In the rows, zero is written as 128.
Rotation paths and how fast each direction turns (degrees per step):
Each turn is a multiple of 5 degrees from 10 to 175, or 0.
Each row of a path follows its step; steps can be skipped.
path 1
step 0: [128 129 132 129 125 120 129 127 114 120 129 127 132 131 121 128 127 129
 134 133 127 124 127 123 130 132 132 126 134 132 133 127 128 124 128 131
 129 115 136 130 133 142]
step 1: [134 122 126 127 126 127 124 122 131 135 132 128 129 134 129 135 129 121
 129 124 136 120 127 128 144 134 125 132 124 134 123 118 124 128 125 135
 129 125 128 134 128 120]
step 2: [126 132 131 127 130 127 121 114 130 133 120 130 134 129 124 119 135 120
 121 125 125 127 127 128 132 123 130 120 137 130 130 131 130 127 126 125
 138 133 132 120 132 129]
step 3: [115 123 138 133 135 124 127 132 131 128 123 131 128 125 126 133 133 127
 135 126 129 123 122 122 124 134 132 130 116 128 130 115 127 126 127 124
 134 123 128 125 132 130]
step 4: [128 124 133 136 128 123 127 115 126 121 135 130 123 130 124 132 121 122
 124 128 134 135 117 127 135 128 117 128 132 133 131 127 130 123 135 132
 125 126 125 128 124 137]
step 5: [131 124 123 134 127 127 127 120 132 137 126 131 134 127 135 127 135 132
 131 128 140 127 122 132 126 122 127 122 126 131 120 122 126 124 116 126
 125 134 137 126 124 126]
step 6: [122 134 133 133 125 126 124 133 129 126 128 135 129 118 123 126 132 131
 130 130 134 117 123 129 128 119 136 126 139 133 127 130 131 128 139 125
 135 125 123 124 131 133]
step 8: [132 130 129 122 132 127 116 111 128 131 127 124 133 122 127 120 126 129
 128 131 132 127 129 127 127 122 124 132 131 138 129 132 131 121 125 131
 118 118 127 133 129 132]
step 9: [125 136 130 125 115 126 121 129 124 136 133 129 133 131 121 133 133 134
 129 126 129 119 124 125 125 132 130 127 128 131 122 117 125 135 121 123
 128 129 138 125 135 131]
[126 127 126 127 128 128 129 126 128 126 127 127 129 126 133 128 130 129
 127 128 129 126 131 126 126 126 129 128 128 129 130 128 128 126 127 128
 128 128 130 127 132 131]
125
[123 127 127 132 128 128 129 125 128 129 125 129 129 131 128 128 127 127
 126 127 128 130 127 128 129 128 128 130 126 126 130 126 130 128 130 129
 130 130 129 126 126 128]
40
[126 132 128 129 133 129 127 128 127 128 126 127 130 129 127 126 130 131
 128 127 128 127 127 130 126 129 131 127 127 127 126 130 129 126 127 128
 127 125 130 130 127 129]
125
[125 131 127 127 128 127 128 129 129 130 128 130 126 128 127 132 127 127
 129 130 128 130 129 128 126 128 125 125 128 128 126 127 128 127 128 130
 125 128 130 128 126 132]
70
path 2
step 0: [137 122 124 131 135 127 130 134 128 126 130 129 120 124 121 128 130 130
 129 128 124 125 125 133 132 124 124 127 132 128 120 120 125 117 133 132
 137 119 137 127 124 124]
step 1: [129 120 134 122 130 133 129 130 136 121 125 125 121 122 127 119 134 130
 120 127 121 133 125 126 134 119 126 123 131 120 129 131 125 124 116 129
 131 127 136 129 126 128]
step 3: [131 127 129 134 130 128 138 139 127 136 126 129 119 131 131 122 128 126
 122 126 122 127 133 131 137 125 123 128 134 133 127 127 125 126 131 120
 125 134 140 135 124 124]
step 4: [125 134 124 121 127 123 129 144 131 124 127 134 125 118 122 125 121 130
 122 123 128 134 127 128 131 123 126 123 135 127 124 131 129 122 129 123
 133 129 134 124 125 122]
step 5: [127 126 126 130 127 125 127 125 132 121 122 125 123 123 123 129 127 125
 124 123 130 120 133 127 133 122 126 122 131 124 124 130 122 124 127 134
 133 130 133 139 117 114]
step 6: [133 122 130 128 126 119 133 132 129 130 123 131 127 132 119 127 124 122
 125 137 119 132 124 134 126 122 126 129 138 120 127 121 125 124 123 131
 132 129 135 135 123 124]
step 7: [138 130 134 133 140 126 132 137 134 128 128 126 123 125 125 127 135 134
 129 131 122 132 123 125 130 119 130 126 130 134 125 129 133 122 124 129
 135 128 133 132 125 119]
step 8: [124 124 125 126 130 129 139 136 139 123 130 129 124 123 137 128 133 129
 119 125 120 126 127 122 125 130 123 124 131 123 133 127 125 124 121 124
 137 133 132 134 122 126]
step 9: [127 128 126 137 124 126 137 137 132 128 123 134 129 132 125 126 128 118
 129 123 132 134 129 128 131 125 118 123 127 131 133 129 122 113 128 129
 133 132 133 129 123 123]
[128 129 130 128 127 126 128 128 125 130 128 129 128 132 126 128 127 129
 130 133 126 129 127 127 129 131 128 128 127 130 130 128 127 128 130 128
 127 129 131 131 129 126]
100
path 3
step 0: [127 127 140 139 132 121 124 116 131 132 129 130 128 126 135 128 129 125
 124 134 122 126 124 131 132 118 132 138 136 127 124 133 123 123 130 127
 129 127 140 125 141 120]
step 1: [135 119 129 120 124 126 119 120 125 116 134 130 121 124 141 123 124 123
 134 133 123 136 127 131 133 131 135 129 119 129 122 134 124 120 130 130
 129 132 138 121 135 129]
step 2: [135 122 132 113 130 140 120 126 132 120 130 135 135 131 131 131 136 125
 124 134 124 140 121 133 131 122 132 122 120 127 128 125 136 138 127 129
 124 130 126 123 126 130]
step 4: [123 117 136 138 116 128 127 128 125 130 129 126 120 124 123 125 117 124
 133 131 128 136 126 132 131 129 136 129 126 116 120 134 125 129 127 121
 125 133 128 141 132 122]
step 5: [131 126 118 132 131 136 115 120 127 131 124 130 122 136 136 129 127 126
 130 131 121 135 130 122 133 117 136 132 129 118 119 127 132 135 128 131
 130 131 132 143 134 130]
step 6: [138 122 120 129 142 133 129 117 128 121 124 138 125 130 124 124 124 116
 127 122 124 128 123 133 127 121 135 134 132 134 128 123 132 126 132 133
 126 125 142 127 125 128]
step 7: [129 111 133 130 131 125 139 123 133 127 134 126 124 124 121 128 124 120
 125 127 125 133 120 137 125 121 130 132 119 127 130 120 129 127 127 132
 115 136 126 119 133 132]
step 8: [124 121 136 132 131 134 126 131 133 133 138 129 134 129 126 128 131 125
 122 134 118 132 124 123 138 129 131 139 118 117 126 124 129 125 130 130
 132 129 118 127 145 127]
step 9: [127 123 126 134 133 142 120 137 134 124 129 140 130 122 136 122 124 121
 127 125 121 131 126 129 137 138 131 136 124 121 124 132 125 129 130 119
 135 128 139 128 124 123]
[130 130 129 129 131 128 129 129 128 129 130 131 130 129 128 128 126 129
 130 126 126 125 126 129 125 130 129 129 130 128 128 130 129 126 130 127
 128 127 132 127 128 124]
125
[129 130 127 125 129 130 127 129 126 128 132 129 129 132 128 129 128 131
 128 128 129 129 128 125 126 126 129 128 127 125 126 126 128 128 128 128
 127 130 125 128 130 127]
120
[129 128 127 131 130 125 129 124 126 128 130 127 129 131 130 126 127 126
 127 128 128 130 130 129 127 128 126 130 130 131 129 127 129 129 126 127
 126 127 128 131 130 129]
55
[127 126 128 127 130 125 131 128 129 127 127 130 131 129 126 132 126 127
 127 127 128 130 129 129 127 127 128 126 128 128 128 127 127 130 129 130
 126 125 126 127 126 126]
90
